In the data rows, 128 means zero.
Some points:
[124 134 116 102 121 130 145 126 133 111 140 138 130 121 106 100 107 116 144 124  82 128 134 117 108 131 151  98 155 125 122  91 132 143 107 127 148 176 150 120 107 158 165 120]
[141 147 143 116 146 132 137 127 122 166 146 109 111 120 147 116 180 158 168 115 100 111 103 165 113 108  70 130 159 173 124 107  77 130  83 133 125 145 108 115 144  96 119  95]
[166 128 132 127 107 156 101 140 142 116 128 135 105 162 136 148  94 131 118 169 145 133 154 128 108 105 121 127 132  81 126 154  85 121 109 119 140 125 112 117 103 150  88 116]
[125 112 106 101 166 161 186 137 123 121 152 133 107 131 148 170 153 103 138 121 148 142 108 165 115 114 112 110 136 113 139 157  98 113 124 125 159 123 136 133 141 204 102 124]
[125 113 109 107 125 140 115 105  81 119 147 158 142 108 150 125 118 129  88 112 151 126  96 131 149 149 138 161 152 140 173 114 108 118 124 175 120 169 142 127 130 123  85 133]
[157 168 144 112 119 130 134 123 155 100 142 184  58 151 138 131 150  91 147 143 123 195 137 104 128 112 152 146  82 156 153 109 161 128 125 144 135 157  72 124 174 156 131 117]
[142 109 159 114 129 140 137 138 149 143 108 124 127 142 154 100 135 147 130 137 118 124 127 107 156 135 106 142 155 143 130 118 148 132 161  92 149 153 120 123  83 141 116 114]
[147 112 161 124 135 125 113 108 125 116  85  95  62 135 133 154 158 117 169 115 132 164 116 113 108 118 140 128 133 128 143 117 134 133 126 155 131 127 154 106 103 119 116 184]
[123 153 121 127 131 120 130 107  78 131 136 123 106 122  99 112 146 153 114 125  72 103 133 123  95  99 129 131 126 140 129 167  88 149 195 120 124 134 129 164 124 131 128 135]
[127 121 123 146  98 118 123 118 129 104  84 137 147 135 121 111 153 125 107  92 127 166 117 156 124 167 101  77 133 109 158 109 154 119 122 117 133  88 112 139 148 170 149 131]
[104 114  78 140 126 133 133 122 137 147 139 100 140 142 145  83 154 116 143 122 105 142 134 120 147  88 143 119 152 116 117 152 162 123 156 121 114 127  90  85 147 154 121 128]
[110 113 103  99 113  62 144 149 121 121 173 110 149 127 138 165 110 140 128 149 101 171 144 121 106 163 124 107  98 119 139 105 129 134 171 138 120 102 134  77 108 142 116  95]
[106 111 145 140 108 119 140 135 154 108 126 145 127 143  95  74 142 109 167 118 120 107 114 124 101 133 121 108  95 142 121 137 101  91 134 137 104 147 128 143 132 122  96 174]
[109 143  96 144 133  85 121  91 138 171 121  92  82 143 161 132  92 110 136 146 125 125 127 125 154 126  82 146 146  86  84 100 145 122 130 100  87 128 164 147 123 129 123 149]
[181 180  85 124 102 113 132 155 195 101 127 107 139 107  93 129 136  88  95 100 147 103 113 109 132 128 145 146 145 134 124 152 130 144  75 124 141 131 109 205 138 135  86 108]
[ 94 148 126 145 129 103 126 138 149 153  81 143 143 159 143 123 105 122 107 155 115 104 137 117 143 102 131 145 140 156 121 125 148 142  82  93 141 109 100 125 163  71 146 118]
[ 93 117 147  71  98 139 109 115 136 114 168 136  95 157 107 139 155 114 135 139 139 139  83 149 114  81 120  98 143 114 158 136 157 137 133 121 162 141 108 139  97 118 125 161]
[136 122 111 126 156  98 131 128 127 151 136 134 126 166 116 144 125 147 100  73 135 110 102 134 112 127 113 161 102 136 124 127 147  92 130 125 159 143 137 109 151 119 174 163]
[116 124 159 144 132 156  79 145 178  75 188 105 154 147 137 143 147 135 105 123 126 172  86 141 128  93 143 124  93 148 114 109  94 127 100  85 151 116 105 130 151 123 107 139]
[162 109 120 174 140 122 106 134 111 157 103 126 152 138 112 162 171  91 127 168 117 115 120 143 122 156 128 127 116 172 144 147 171 121 144 102 104 149 131 156 119 127 139 138]
[113  73  88 159 136 117 116 138  75 116  97 155 147  95 113 124 125  96 141 129  90 149 133 143 143 117  89 132 116 120 107 130 139 125 131 127 151 143 160 127 167 129 104 106]
[119 143 158 136 105 129  99 139 115 147 121 116 114  99 138 113 146 144 108 126 115 115 122 149 141 170 130 118 116 124 125 142 100 168 125 105 107 145 114 104 123 181 159 129]
[151 139 157 128 127 119 143 133 130 143 145 144  92 116  71 124 135 150 144 124 101 169 124 157 155 119 110 124 160 137 137 157 159 122 126 150 113 105 130 123 113  97 112 133]
[150 144 140 101 138 112 109 139 155 115 118 116 123 118 153 108 122 131 100 132 132 107 165 105 119  93  58  77 112 147 161 137 127 120 137 148 135 123 156  99 150 137 124 139]
[117 102 119 136 139  98 149 126 147 125 115 113 113 103  93 128 155 176 110 173 184 135 139 100 122 116 167 112 148 145 117  89 138 105 148 119 127 144 160 129 143 152 110 109]
[ 79 146 114 169 102 105 149 152 124 160  90 140 138  99 118 118 121  93 103 102 147 125 119 104 137 108 129 176 152 111 122  92 124 135 132 133  98 109 135 132  79 126 156 145]
[129 119 131 129 152 156 147 132 126 161 125 143 168  95 128 129 120 112  73 131 118 135 126 121 136 109 154 121  71 114 109 137 118 135 121 166 116 107 104 106  80 124 112  92]
[121  84 164 149 111 137 130 122 108 142 146 157  99 167 130 165 162 132 113 126  78 122 169 113 147 110 146 128 111 118 105  91 112 131 101 128 125  96 154 111 158 153 141 137]
[125 113 110 157 137 109 110 154 134 176 113 165 133 123 117 112 108 161 149 107 160 140 120 129 106 128 146 105 127 125 112 164 118 157 130 154 163 127 134 130 132 148 151 118]
[136 157 103 139 105 116 154 162  81 142 126 113 120 142 117 101 123 141 167 138 168 132 116 118 129 154 131 126 119 120 136 132 145  92  92 115 109 124  96 120 140 142 142 115]
[101 129 108 141  72 140 147  52 160 115 124 122 125 167 120 118 146 116 115 146 141 124 147 147 122 150 103 161 122 185 120 153 126 139 103 128 137 112 171  95 130 135 157 103]
[ 68 110 160 159 152 113 158 124  86 112 114 129 141  83 136 107 175 137 127 159 131  93 111 147 145 150 120 122 144 104 176 167 100  74 142 177 119 126  82 181 132 111 151 114]
[138 145 110 125 139 122 134 183 186 113 121 162 128 167 137 143 131 103 119 125 140  99 116 176 127 143 127  96 144 150 153 104 114 152 151 155  81 144 110 136 119 108 136 135]
[150 103 140  72 153 153 112 134 134 138 160 105 153  82  96 144 128 103 127 159 125 132 123  90 106 119 121 158 131 135 159 147  98 147 112 146 113  79 123 152 149 130 186 174]
[112 121 135 144 162 138 162 140  88  85 119 132 163 118 134 133  95 162  70 166  85 151 121 131 144 137 126 128 140 134  86 162 121 151  99 153 123 143 132 180 135 125 177 173]
[163 133 132 158 137 100 117 111 121 144 150 113 137 142 123  94 104  98 123 152 108 130 139 157 129 122 174 131 157 109 176 113 101 124  99 109 143 122 165 116 125 114 126 121]
[128 151  95 146 123 154 109 125 148 142 139  89 109 101 168 130 145 162 139 116 100 121 131 165  88 101 153 152 122  79 130 147 146 115 167 153 131 142 143 134 133  89 134  87]
[119 126 158  89 106 107 117 148 145 128 102  94 132 163 113 116 117 138 118 116 134  90 123 149 138 160 136 146 153 106 124 108 162 142 140 173 119 115 123 132 176 148  91 110]
[ 99 155 139 126 154 166 114 151 124 125 142 146 164 140 106 135  68 119 141 145 106 142 124  86 113 141 147 157 100 130 138 152 164  95 140 142 120 119 154 108 116 213  95 104]
[120 104 151 154 120 107 121 164 119 102 124 111 124 105 139 124  98 133 147 108 164 120 158 154 148 100 122 186 114 148 139 134 158 153 137  96 113 139 143 134 104 136 173  95]
[ 84 122 109 134 150 164  96 125 149 162 141 116 113 134 129 107 114 127 140 117 156 132 220 139 149 167 116 121 137 148 116  99 147 136  98 120 124 153 130 157 130 103 136 133]
[129 109 127  84 150 153 104 102  82 100 100 154 106 135 112 132 130 137 121  98 151 131 121 157 132  96 150  98 125 154 128 125 131 104 115  92  43 108 125 131 140 122 146 130]
[105 149 138 131 154 122 140  67 118 134  82 130 163 122 128 147  99 166 169 124 151 121 121 106 101 131 129 114  91  98 177  79 160 193 113 130 111 129 159 152 107 140 106 135]
[146 121 121 117 194 162 125 124 120 101 130 170 127  64 156 109  88 145 139 170 125  57 128 191 126 166 140 160 111 139 106 102 116 148 166 112 184  50  87  93 100 106 135 178]
[143 123 122 109  84 100  96  98 134 159 114 128 154 107 172 157  98 163 165 144 111 165 150 145 144 103 149 138 114 149  74 114  89  66 173 144 131 139 108 128 111 135 146 135]
[100 119 128 131 134  98  83 119 135 135 118 149 121 109 166 132 146 126 138 127 143 110 111  77 123 172 156 125 162 141  95 162 154 145 100 115 108 117 170 120 129 108 115 135]
[148 127  89 138 129 159  98 114 145 112 135 146 119 150  91 160 157 196 131 111 129 107 138  90 148 134 101 142 160 100 147 102 118 122 121 126 128 123 137 134  97 112 121 140]
[126 164 133 163 169 129 138 126 120  94 118 116 147 120 158 111 135 153 137 113 118 132 119  91 143 152 108 115 137 121 133 119 150 107 124 139 117 104 180 106  93 131 163 129]
[130 170 132 120 130  90 125 141  75 128 106 104 180 142 142 142 139  98 114  79 169 101 195 105  88 127 166 147 172 126 108 140 150 110  98 135 150 117 107 197  78 112  78 125]
There is one direction along which these points spread out most. How far along it is each point below, from 0 to 99? 50 is the average, and the first point above lies past it. One standard deviation of the points above along it is 16.
[123  87 133  95 110 184 162 138 141 114 114 107  64 135 139 158  87 129 119 118  95 136  96 114 117 151 147  80  95 155 171 131 113  92 113  99 164 121 121 135 139 115 114 105] 78
[124 217 150 138 115 134  79 134 137 152 137 131 129  88  92 165 106  88 109 148 154  83 129 135 149 133 106 110 120 120 101 117 132 132 125 111 182 155 117  90 133  91 136 119] 46
[169 152 141 175 108 137 159 106 146 145 170  59 147 138 111 132 101 107 143  77 163 101 116 150 139 115 140  87 170 143 121 122 138 124 169 179 148 135  85 117 144 127  82 103] 55
[147 135  99  94  84 175 121 172 109 119 133  98 122 174 157 120 142 136 148 162 139 141 107 126 186  99 141 103  82 145 112 119  89 160 148 149 167 118 162 115 144  99 120 133] 73
[158 114 145 117  77 137 166 110 116 178 189 191 107 102 186 129 139 142 124 136 129 139 156 127 113 106 121 147 106 106  80 116 177 110 135  86  90 129 162 142 133 103 126 153] 54
[139 105 117 167 116 101 123 116 122 111 171 127 113 123 121 121  96 135 117 122 127 123 124  95 127 137 113 115 100 133 151 146 134 168 105 127 115 141 100 117 120 121 126 140] 52
[149  98 147 125 123 149 131 130 121  89 126 139 162 129 130 144 115  86 150 142 157  95 111  99  92 126 126 129 146 104  76 112 125 136 141 155 128 124  96 145 136 115 156  86] 46
[118 143 140 141 146 148 143 140  98 150 133 124 148 124 132  97 105 119 105 117 135 182 127 119  90 164 108 160 147 113 109 117  83 137 199 102 139 117 129 118 149 111 114 119] 44
[117 119 140 109 129 119 161 111 140 118 112 151 165 128 135 172 125 136 168 100 128 135 155  98 176 136 148 122 156 108 170 161  99 132 140  90 117 128 158 136 151 118 128 151] 46
[154 128 134  94 120 150 154 137 148 108  91  99 148 118  84 135 155 139 126 130 115 136 129 148 105 134 126 146 123 103 129 150 126 141  93 123 109 175 101  76 132  95 126 174] 61
[146 101 140  98 175  89 137  99 134 115 138 140 117 156 115  85 146  99 118 121 129 142 119 135 175 150 132 133  74 100 103 155 114 111 137 114 134 143 115 141 127 128 138  74] 59
